One turn moves each row of this set onto another row. After a few examples, where does it send each row asked below?
Q_668: [ -9  21 -19   8   3  24  16 -29   1  -4  12 -17 -10 -14  26  17 -12  25
 -15  23  18  -4  14]
Q_316: [-17  17 -28  20  -3 -25  35   4   3 -33 -20  -6  15   3  15 -16 -15  25
  12  -6  16   9 -30]
Q_212: [ 45 -33  -7   5 -10  -3   5   5  10  11 -18 -12 -14 -17  -3   5  -2 -18
  -1 -21  26 -13  -6]
Q_671: [-16  31 -11  -4 -23   4  32 -12  11  17  26 -21  -6 -20  -3 -10  -1  -4
  -3 -20  19  26 -10]
Q_906: [ -6  58   4  15 -10  -1  33  -2  -6  18   3 -18   2  -4  -6   0  -5 -11
 -15   0  -5  19   6]
Q_612: [-12   5   2  -1  11  12 -20  13  -3  -7   7  22  20  39  -3  18  -4  25
 -15 -22 -35  22 -19]
Q_186: [-10  34  18  -3  12   0  39 -18  -9  10  -3 -30   0   7  24  -3  -5 -11
 -27  -8   3 -22   4]
Q_826: [-17  -6   7 -11   6  23 -15  12  -2  -8  10  23  15  34  -4   8  -4  24
 -18 -31 -31   2 -28]
Q_740: [-31  28   4  13  16 -17  41  -7   1  -4 -22 -19   5   3  20 -13 -14  11
  -9 -10  29  -9 -13]
Q_817: [-13  18   5  -3   2  -3  -8  26   0  14  -9  12   3   2  53  35   3 -22
  -1   9 -27  -3  -7]
Q_60: [ 17  13 -34  -6   6  10   5 -32  11 -19   0 -16   1   9  46  12  -5  14
  10  13  20  12   0]
Q_674: [ 16  -1  -2  13 -14  -5  -2  24  -3  -2  29  -6   0  16   7  46  17 -33
  -2  -9   3  34 -16]
Q_70: [ 11 -15  -8 -27   3 -14  23 -16 -38   0 -25   1   6  18  26 -26  -7  17
   7  12 -13 -11  -9]
Q_936: [ -7  -6  24 -15 -15  36  -5   3 -31   4  11  11   5  10  -6  16   1 -37
   0   1  11 -10 -14]
Q_159: [-15  36   2   3 -12  26  34 -10 -10   5  11  -8 -11 -23   2   1 -17  12
 -24  13 -10 -23   6]
Q_257: [ -1  -5  -2  23  -3  22  -5  33  -3 -20   2  32 -11   1   4  39 -20   4
   9  21   2 -19 -18]
Q_237: [-34 -15 -10  -5  -7 -15 -29  -4  16 -15   6  30  13  10   0  36  -1  13
   8 -26 -11  15  -6]
Q_48: [ -8  -2   8 -17  15  17 -21   4   3  -1  13  16  17  44   7  14   1  11
 -15 -33 -30  14 -20]
Q_540: [ 46 -15  -9   9   4 -34   5  12  19   9  -9   1 -12 -25  16  14 -26  -2
  15   3   0   4   2]
Q_598: [ 17  -6 -37   4 -21  12   3 -10  -2   5  16  -3   2  20 -12 -23 -26  12
  21  17 -20 -10  19]
Q_577: [-32  -2   9  27 -14 -17  14  34 -15 -16  32  -5  25  10  -6  19 -16 -17
  -9   0 -23 -12  -9]
Q_397: [-10 -24  28 -16   8 -16  21  25  -1 -12  14   9  -3   8  30  16  -5 -23
   1 -22   1 -23 -41]
Q_766: [ -3  -2 -30 -17 -32  17  26 -19  13 -14  25 -15  -1  -9   2 -20   0   0
  10 -27  23   8 -27]
Q_739: [-36 -28   1 -12  -2  -9 -24 -13   1 -24   4  28  16  14  -5  32  -2  14
   1 -26   0   4 -10]
Q_631: [ 38 -31 -16   8  -8  10  -1  -1   6  24   7 -12 -10   9 -18 -18 -24  -4
   9  -5  10 -15  13]
Q_294: [ 32 -39  -5  16 -11 -32  25  15 -12 -12  -4 -10  -3 -32  -7   7 -14  11
  -7  -6   7  -5 -13]
Q_74: [ 16 -32 -26  23 -20 -29  23  29 -10  18 -11 -24   0  -8   0 -13   5  17
 -17 -18 -14   2 -10]
Q_994: [-32 -18  -2 -13  -3 -10 -29 -10  10 -11  -9  28  14  18   4  32  11   2
   4 -36   2  15 -12]
Q_421: [ 37 -20   0 -13  16 -27  11   3 -18  23 -22   3  -8  -6  26  -9 -19  18
   9  15  -6   9  -3]
Q_80: [  7   0 -40   5 -30 -19  18   9  -5  19 -17 -23   8  22  10 -24  20  -3
  -2 -22 -25  11  -6]

Q_70 turns into Q_60
Q_906 turns into Q_294
Q_826 turns into Q_994
And these:
Q_674 turns into Q_577
Q_631 turns into Q_671

One turn moves each row of this set onto another row. After a few examples, where does it send each row asked below?
Q_629: [  4 -26  10  15 -31 -10  21  28  -4 -12  11 -17  -7 -31   7  15 -19]
Q_143: [  7  22  -5  10  14  17 -31 -32  12  24   5   4   8  15   1 -23 -12]
Q_431: [ -3  -2  -4  30 -18   2 -21  -3  -3  38   2 -12   4  13  -2 -20 -43]
Q_118: [ 12  17 -26   0  -8   5  -6   7  -4 -27  24   3   6 -33   2  23  13]
Q_27: [ 15   7  18   3 -10  11  23 -28   7   9  11   1  38  24  12 -13 -34]
Q_770: [-15 -13   1  33  -1 -23  10  22  48 -10  11  -7 -16 -14  -7  14   8]
Q_282: [ 17  18  17 -15  -9  17   9 -18  -4  -1  -6   0  37  18   5 -19 -25]
Q_57: [ 17   4   2 -28   5  12  36  -2  17 -26  12  13 -15   1  16   6  10]
Q_848: [  9  -2   8 -28   4  11  38  -2  21 -21  15  14 -10  -4  17   9  13]
Q_618: [-14 -15  -3  34   1 -23  11  20  46  -9   6 -14 -25  -6  -5  13   6]
Q_445: [-10   2   3  25 -31  -6   3 -21  -2  27   4 -21  14  14  12 -16 -50]
Q_290: [ 25   1  10  -6  -2  11  12 -22   2  13 -13  -4  32  15   3 -22 -40]
Q_131: [-18 -18  -3  27   1 -22  10  15  48  -4  13 -11 -20 -12  -4  20   9]
Q_650: [  9   4   5 -29   0   8  38   2  24 -22  17  19 -16  -2  15   3   6]
Q_991: [-15 -14   3  33   3 -26  15  14  44  -3  10 -11 -19 -15 -10  22   8]
Q_261: [-14   2  -5  23 -32 -14 -14   3  -1  23  -5 -24  13  11  -7 -13 -47]
Q_427: [ -1  -1  -8  20 -16  -8  -6 -12  -6  30 -15 -21  13  10  -2 -27 -46]
Q_941: [-31  15  -8   5  -7  -7  10   1   6  -2   1  -6 -45 -13  16 -19  15]
Q_990: [  9  -8   1   7  10 -10   2 -23  44  23  -7  -5  13  27  -8 -16 -41]
Q_435: [ 19  12 -28   3  -6   5  -2  10  -9 -28  19  -4   8 -27   1  26  13]
Q_390: [ 13   8 -25  -3  -6  -1  -1  10 -16 -22  27   0   7 -34   1  21  13]
Q_484: [  5  22 -18   4  11   2 -23 -38   7  20 -10 -10  12  10  -1 -25 -22]
Q_822: [ -9  32  -7  15  -3   4 -16 -47   2  18   7 -11  13  12  13 -22 -16]
Q_827: [-28  15  -6   4  -3 -10  15  -7   2   4  -1  -8 -47 -14  14 -11  17]
Q_401: [ 14  16 -25   0  -4   1   0   1  -9 -19  22   0   6 -33  -2  30  14]
Q_761: [ -2   3   8  21   3  -9   2 -33  50  17  14  -5  16  28   1  -3 -34]
Q_304: [ 23   5  15   1  -5  25   2 -12  -9  19   4   6  29  17   7 -23 -31]
Q_179: [ 20  -2  -7  26   3   5 -17   2  13  24  19   3  40  17 -17   0 -28]
Q_505: [-16 -17   2  28   3 -27   4  15  43  -5  13 -13 -25 -19  -5  14   7]
Q_874: [-30  10  -5   0  -7  -4  10  -8   5  -1   0  -9 -45 -15  21 -13  19]
Q_125: [  8  10 -27   2  -7   4  -2   8  -9 -21  24  -2  11 -32   3  27  19]
Q_583: [  3 -16  12  18 -37   0  22  28  -6 -17   4 -14  -5 -33  11  12 -17]
Q_315: [  4 -18  13  18 -34  -5  27  22 -11  -9   3 -18  -7 -32   6  19 -17]
Q_176: [ -9  -2  13   7  -5 -13  -5 -16  52  17  -5  -9  -1  29  -4 -11 -40]
Q_346: [ 11   4   8 -29   5   6  42  -5  18 -16  15  15 -16  -4  12  10   8]
Q_75: [  6  -8  16  13   4   5  -7 -16  40  29   4   3  -2  29   0 -17 -38]
Q_804: [ -7  34  -3  -4   7   5 -27 -38  19   8  -7  -6   5  15   2 -22  -9]
Q_189: [ 18   4 -19  22  10  -8 -15 -13  16  16   1  -9  44  10 -19  -4 -27]
Q_530: [ 12   2   7 -29  11   4  34  -1  17 -21  21  16 -10  -6  12   3  15]
Q_531: [ -3 -24   9  15 -36  -3  26  27  -7  -9   5 -17  -5 -28  12  16 -15]
Q_918: [  4  15 -20  30  -4  -9 -12 -21  10  14  24  -8  45  12  -8   6 -24]
Q_30: [ 13  10 -11  15  -6  -6 -11   4  10   4  12  -6  54  14 -21   6 -24]
Q_156: [  6 -19   6  24 -33  -4  22  30  -7 -16   1 -20  -7 -25   8  15 -16]
Q_69: [-25   8   3  -1   0  -9  13  -7   6  -3   2  -8 -46 -15  19 -20  17]
Q_515: [-22  13 -10   2  -1  -6  12  -3   7  -4  -4  -9 -50  -6  18 -16  17]

Q_401 turns into Q_346
Q_75 turns into Q_431
Q_282 turns into Q_804
And these:
Q_125 turns into Q_848
Q_57 turns into Q_515
Q_761 turns into Q_445
Q_650 turns into Q_941
Q_69 turns into Q_505
Q_990 turns into Q_427

